rotation ticks, each row followed by its count of ticks:
The counts run from 0 to 362.
[147 160 165 109 137 137 146 143 106 132 172  97 107  86 138  95 141  82
 126 110 150 129 193 117 140 108  99 113 115 135 118 155 125 102 104 165
  87] -> 319
[122 144 127  86 155 112 109 121 121  99 160 179 117  96 166 140 189 116
 158 101 154 175 153 126 146 133 112 139 144 164 108 176 102 122 117 127
 141] -> 156
[113 109 139  86 149 119 127 116 128  88 154 145 135 100 128 135 164  72
  91  84 149 148 134 110 154  86 103 162  80 131 152 173  91 121 122 147
 119] -> 110
[132 144 125 112 138 126 102 143 107 173 125 216 100 117 142 116 165 172
 129 128 123 136 170 135 132 140 105  91 166 134  99 134 131 101 175 110
 168] -> 342
[ 75  94 118 120 151 123 121 141  89 145 116 187 140 129 121 135 136 131
  86 113 114 133 112 134 113 123 150 125 125 114 157 130  88 118 154  73
 179] -> 86
[ 94  93 156 124 149 130 104  98 111 103 136 186 144 114 168 133 146 101
 136  97 140 191 152 105 119  81 109  76 125 117 116 150 107 159 114 159
 102] -> 32
[114 104 140 129 132 130  81 107 150 123 138 175 100 102 141 121 159 127
 143 146 126 171 162 107 137  93  72  79 131 106 132 135 162 179 118 152
 137] -> 190
[141 137 153 121 105 146 129 163 113 168 147 119 107  93 113 100 132  83
 137 140 143 133 194  83 148 137  97 112 134 106 119 121 186 139 116 157
 112] -> 354
[105 157 143  74 151 127 147 157  58 136 139 112 146 103 157 114 116 113
 143  82 110 160 173 160 133 152 138 135 142 105 119 134 142  86 129 131
 104] -> 176
[136  96 127 135 120 150  97 164 124 132 151 129 123 116 114 130 165  62
  91 132 177 107 115 108 142 148 138 158 102 129 144 148  97 182  96 118
 158] -> 259
[ 69 142 138 101  95 167 160 192  90 147 105 136 141 120 162 132 136  98
 141 139 122 177 153 131 129 169 142 117 132 100 114 127 137 136 125 127
 139] -> 237
[157 126 123 116 111 165  92 158 103 172 128 119  91  90 101  82 101 131
 137 166 139 109 155 115 117 160  97  91 151  96 135 101 173 143 113 119
 121] -> 169
[ 71 121 128  93 155 142  98 150  98 105 127 128 154 109 184 140 142 109
 166 125 129 196 121 162 117 175 125 106 120 118 136 136 133 149  89 123
 145] -> 7
[147 147 144 118 127 160 106 173 130 142 183 100 119 123 154 104 158  76
 137 142 176 140 174 106 156 122  77 136 117 139 142 161 139 163 102 162
 115] -> 38
[147  82 150 147 149 134  91 109 120 164 149 202 105 125 103 122 143 115
  84 105 139 107 148  69 131  66 108 106 131 112 136 122 100 152 146 132
 134] -> 66
[109 134 152 118 159 125 135 148 101 140 142 208 140 147 171 141 171 113
 102  96 135 160 150 117 133 107 147 116 123 136 113 155  54 124 163 107
 154] -> 218
[ 78 128 115  93 136 120 133 112  86 140 102 176 122 107 117 120 112 161
 145 122  79 165 153 131 128 112 114  89 140  82 142  99 176  95 160 105
 146] -> 210
[157 122 150 127  91 157 151 152  88 180 131 167  91 112 101  93 112 131
  91 118 119  90 179  95 124 107 147  86 146  94 100 108 124 101 138 113
 133] -> 230
[105  80 152 126 139 138 103  71 124 138 121 215 122  96 118 138 160 110
 136 124 130 141 162  79 132  93 116  88 150 100  95 115 157 172 129 140
 141] -> 67
[123 121 153 117 103 150 109 149 130 149 126 106  80 110 101  93 103 126
  82 167 143 130 147  86 128  92  82  85  95 116 164 128 143 140 151 140
 147] -> 82
[108  89 114 114 145 118  45 112 118 148 120 175 103  85 105 135 138 131
 139 138 125 144 112 122 122 123  88 104 138 108 173 121 173 164 118 101
 167] -> 322
[134 133 130  83 148 121 126 149  75 138 133 161  98  91 118 119 108 168
  89 109 105 107 130 151 115 140 136 109 132 135 151 129  88  59 153  85
 143] -> 132
[111 168 121  81 132 122 124 178  93 159 157 166 118 127 135 129 145 143
 113 129 112 146 146 157 147 146 119 141 109 142 159 141 122  89 181  86
 190] -> 70
[130 132 132  98  80 147 145 130 114 152 106 181  75  60 114 113 136 157
 121 138 104 130 169 126 113 149 119  78 170 111  88 119 139  96 140 113
 146] -> 123
[143 141 151 120 118 140 145 192  86 160 134 176 116 142 134 112 115 140
  76 106 129 106 148 129 135 114 133 111 131 122 112 136  75  86 169 111
 145] -> 229
[100 130 132  85  95 152 139 109 111 119 116 177 116  74 146 118 166 118
 167 113 121 168 174 138 131 157 121  88 172 116  77 135 154 114 122 127
 124] -> 298
[112 134 152  99 140 121  94 135 132 104 168 116 131 117 135 108 155  80
 128 120 158 167 161 113 152 104  75 130  85 140 174 158 161 143 126 172
 120] -> 48
[107 113 123 107 163 112  95 111  92 113 160 183 165 101 137 141 172  71
 153  73 148 154 141 119 151 142 134 155 145 123 137 152 136 152  99 119
 130] -> 23
[127  95 124 127 144 138  45 106 145 141 124 182  81  88 115 125 153 121
 131 158 158 121 115 110 110 113  84  91 142 123 132 127 125 184 109 120
 152] -> 5
[ 83 101 132 124 137 143  95 153 106 125 132 190 163 135 141 160 160  78
 117 105 142 152 101 124 140 139 151 152 109 116 136 144  89 174 120  93
 178] -> 85
[ 88 116 139  90 135 147 137 126  73 141 112 172 139 103 161 131 114 120
 154 104 110 179 168 136 105 150 137  86 169  97 101 120 158 109 108 135
 106] -> 175
